Turns in one plane each, and the order they were made in; the first pair answered
kom:
[-11 -18  -5 -14   5  -6   7   0  -9   9   5  -2 -18   1 -12  11 -14 -12
  -3  -2  17   0  17 -10  -5  -2   7   9 -14  -1  -4   5] -> [-17  -1   9  -4  -9 -12   5 -10   3   5  -2  -9 -10   6 -22   0 -18  -3
 -10  -5   5   1  12  -4   2 -14   2  17 -17   1  -8   1]
[ -4   7   5  -2 -11  -1   2 -11  -3  -9   4  -5   3   4 -11  -7  -3  -1
  -2   6   1   1   2   1  -2  -7  -6  -1  -7  -1   6   5] -> [  2  11   5   2 -10   1   1  -9   0 -12   4  -4   8   3  -4  -9   1   4
   0   7  -3   1  -4   5   1  -4  -8  -5  -2   2   9   3]
[ -7  -5  10  -1  -5   0  -4 -15  -4 -10  -3  -8 -10   3 -11 -11 -17  -9
 -17   8   3  -9  12  -4 -13  -8  -3   5 -17  -4   2   7] -> [ -2   7  16   9 -11   1  -6 -17   4 -15  -7 -10   0   3  -7 -16 -13   1
 -16   7  -7  -9   2   3  -8  -9  -7   2 -11   0   5   1]
[  7  -6  -3   5  18   2   2   1  -4  -1  -7  13   5  -7   4  18  16  -4
  12  -4  18  -7   1 -13  -2   4  11 -17   6 -16   5  -8] -> [ -3  -9  -1  -1  15  -2   5  -3  -6   3  -8  11  -2  -4  -8  17   8 -10
   7  -5  23  -5  11 -18  -4  -1  12  -8  -4 -19   0  -5]
Lov:
[ -2  -3  -2   0  -2   6   2  -1 -11  -5   2  -5   2  -4  -4  -6  -3  -4
   1  -2   1   2   2   5  -4  -3   1  -2  -7  -1  -1   0] -> [ 2  4  2  8 -3  6 -1  1 -3 -4 -3 -5  6 -2 -1 -7  0  2  2 -5 -6  1 -1  8
 -1 -2  1 -5 -3  2 -1 -3]
[ 1  8 -4  2 -6 10  3 -6 -7  1  7 -6  6 -2  5 -1 -5  5 -7 12  1  1 -6  4
 -1 -7 -4 -3  2  3 -4  6] -> [ 3  9 -4  5 -4 12  1 -4 -5  3  6 -5  6 -2  8  1 -2  7 -5 10  0  0 -7  4
 -1 -4 -3 -6  4  5 -4  5]
[ -7   5   7   0  -9  -6  -1  -7   2  -2  -2  -3   2   2 -13  -6  -9   0
  -8   1   1   1   1  -2   1  -9  -2   6  -8   0   3  -3] -> [  8   3   2   8   5   1  -5   5   7   4  -3   4   4   1   7   3   6   7
   3  -4  -1  -2  -4  -1   0   7   1 -10   8   3   8  -5]
sesop:
[-10   8   1   1  -7  -4   9  -4   7  10   1  -4   4   8 -17  -6   0   0
   3  10 -12  16  -6   8   5  -7   0   8  -4  -1   2   0] -> [-12  -3  -4  -5   1  -3  10   0   2  18   3   0  -6   9 -18   1  -1  -6
   5   7  -3  17   5   0   0  -2   6   7  -7  -5   0   5]
[ 2  2  0  7  0  1 -1 -2  4 -2 -1 -3  4  2  3  4  4  6 -1 -3 -3  0 -7  8
  3 -3 -3 -6  4  3 -2 -3] -> [-3 -5 -4 -4 -2  1  2 -6 -5 -4  5 -5  0 -2 -2  3 -3 -1 -3  4  2  2 -4  7
  1 -7 -4 -1 -2  0 -1  0]
[-2 -1  5 -5  3 -1  1  5  0  6  4  5 -1  4 -3  2  3 -8 -6 -3  2 -2  7 -1
  0  4 -4  2  2 -2  4 -2] -> [-1  6  8  1  2 -1 -1  3  4  4  2  4  4  5 -1 -1  5 -4 -6 -5 -4 -2  3  2
  3  3 -5  1  4  0  5 -5]
fen:
[ 12  -2   5   0  -4  -3  -7  -5   1   5   1  -5   9   1   3   2   1  12
   5 -11  -7   0 -12  -6   1   2   1  -5  -1   7  11   3] -> [ 10  -9   0  -5   1  -3  -6  -2  -2  11   2  -2   2   1   2   8   1   8
   7 -13  -1   0  -5 -11  -2   5   5  -5  -3   5   9   6]
[ 6 -2 -3  0 14  4  1 10  3  7 -1  9 -3  0 12 11  9 -4 -2 -6  0  0  5 -7
  3 13  9 -4  7 -1  2  0] -> [ -2  -8  -8 -15   8   2   7   2 -10   0   6   5  -6  -5   2   7  -2 -15
  -9   5   6   3   7  -8   1   4   5   5  -3  -4   2   3]
[-2 12 15 14 -3 -6 -5 -2  6  7 -6  0  1  2 -6  2 -4 -3  3 -6 -1 16  6  3
  2 -1 -1 -5 -6  1  1  2] -> [-3  6 12 10 -1 -5 -5  0  3 12 -5  1 -3  2 -6  6 -4 -6  4 -8  3 16 11  0
  0  1  1 -5 -7 -1  0  3]
[ -1 -13  -1  -1  -1  -1  -1  -1   0  -1  -3   1 -10   1  -8   5  -2   5
   9  -2   2  -1  -1  -5   0   0  -4   4  -8   9   2   2] -> [ -1 -10   0  -1  -5   0  -1  -4   1  -5  -3  -2  -7  -1  -9   2  -3   6
   8   3   0   0  -4  -2   1  -4  -7   7  -9   9   3   1]
tasi:
[  3 -12  -6   2   8   1  -2   2  -3   7  -3   5  -6   4  -3   6   4  -8
   1  -6   4   1  11  -7   0   4   5  -2   0  -1  -6   0] -> [ -1 -13  -8  -6   0   1   1  -5 -11  -5   4  -1  -3  -1  -8   0  -2 -12
  -4   6   5   3   6  -3   1  -4  -2   4  -4  -2  -2   2]
[  9 -14  -5  -8  -7   2   6  -9 -17  -1   5  -3  -9  -7   6   0   0 -18
 -10   7   2  -3   4  -2  13   6  -6  -3   3   3   6   4] -> [ 15 -14  -4   0   0   3   2  -1  -9   9   0   2 -11  -2  13   5   7 -12
  -4  -3   0  -5   6  -4  12  15   0 -10   8   4   6   3]
[12 -7 -2 -1 11 12 -2 -4  3 -2 12 10  0 -8  9 12  5  0  7  5  3  7 -3 10
 -2 15 10 -9  7 -4  9 -1] -> [ -2  -9   5  -1   9   4  -2  -7  10  11   5   9 -11   2  -8  14  -4  -3
   2  -5   7   8  16   0  -4  10  17   2  -7  -8   0   3]
Then:
Each pair is 2 to 3 turns apart.
[  3   2  -6  -2 -10   7  -3 -11  -9  -4  13   1   7  -1   1   5   3  -9
   0   3  -7   1  -1   4  11  -1  -2  -4   2  14  15   3] -> [  2  -2  -4   2  -1   5  -6  -3  -1  11   6   7  -2   7   0  13   6  -7
   3 -11  -4  -1  11  -5   7   7   7  -7   1  13  10   5] => tasi then kom
[  9 -15 -13  -5  14   4  -2  11  -3   8   1  10  -4  -2  14  10   9  -3
   7  -2   7  -3  -1  -3  -4  14   6  -9   5  -4  -1   3] -> [  1   9   9  14  -2  -6  -8   1  20  10 -13   4   5  11   0  -3   6  11
   0 -15  -9  -3  -2   0   3   1   3   0  -1   1  -8  -4] => Lov then fen then fen
[  6   6   4   6  -2   1  -3  -1   0  -6  -2  -3  15   1   8  -2   4   7
  -5   5 -10  -2 -16   7   6  -4  -8  -2   6   4   8  -1] -> [ -9   4  10   2  -8  -6  -1  -7   1   0  -6  -5   6   7 -11  -3  -7   1
 -12   1  -6   0  -2   0   5 -13  -5  10  -9  -1   0   2] => tasi then tasi
[  4   1   7  -4  -6 -14   3   5 -13 -10  -5 -12   0   4  -3  -9  -8 -11
  -1  10  -5  -5  -1   8   3  -6  -4   3   4  12  11  -1] -> [  1   0  13   3  -1 -18  -1  10  -2   6 -14  -8  -7  13  -7  -3  -6  -8
   0  -5  -3  -7  12  -1   1  -1   5   3   1  11   5   1] => tasi then tasi
[-11  -1  -1  -3  -5  -3  -1  -5  -5  -2   1  -7  -6   4 -18   1  -5  -6
  -8  -3   0   5   0  -3   3  -3  -6   7  -8   3  -2   3] -> [ -2  -8 -11  -8   2   3   1   1 -14  -6   8  -4  -5  -5  -5   6   0  -9
  -2   4   4   4  -7  -2   2   4  -8   0   0   4   4   4] => tasi then kom then kom
[ -9  -3  -8 -10  -1   4   3   1  -6   0   8  -4   1  -4   0   4  -5   1
   2   6   2   2  -4  -4  -1  -6  -4   2  -4  -5   1   0] -> [-10  -4  -8 -10   2   4   3   2  -7   3   7  -4  -1  -3   0   6  -5   0
   3   4   3   1  -1  -5  -2  -5  -3   2  -5  -5   0   0] => tasi then fen then kom
[ -5   8   9   5  -9  -6 -11   3  14  19 -13  -1  -3   6  -8   0  -9   5
  -8  -1  -6  -3  10   5  -1   1   4   2  -2  -5   0  -1] -> [ -5  10   5  -3 -17  -4  -7  -4   4   2  -6  -7   5  -3  -8  -7 -12   3
 -10  14  -8  -1  -2  13   3  -8  -5   4  -1  -3   5  -3] => fen then kom then tasi
[-2 -9 -8 -5  6  4 -1  0 -4  5 -6 -1 -9 -4  5  4 -5 -7  2 -9  4  1  5 -9
 -8  8  7 -5 -7 -4  6  2] -> [  2  -7  -7  -1   8   6  -3   2  -1   6  -7   0  -7  -3   9   4  -1  -4
   5 -11   2   1   2  -8  -7  11   8  -8  -3  -2   8   1] => sesop then kom then kom
[  4  11   1  12   2 -12  13  -8   8   5  -1 -15  -4   5  -2  -1   5   5
  -6  -3  -4   5 -13   1   7   0   3  -1 -14  -3  -9   0] -> [ 10   5  -9   5   5  -7  15  -6  -2  -2   7 -14  -1  -2   7  -1   8   3
  -2   7  -2   5 -21   5   5   4   1  -6  -8  -3  -2   2] => sesop then tasi
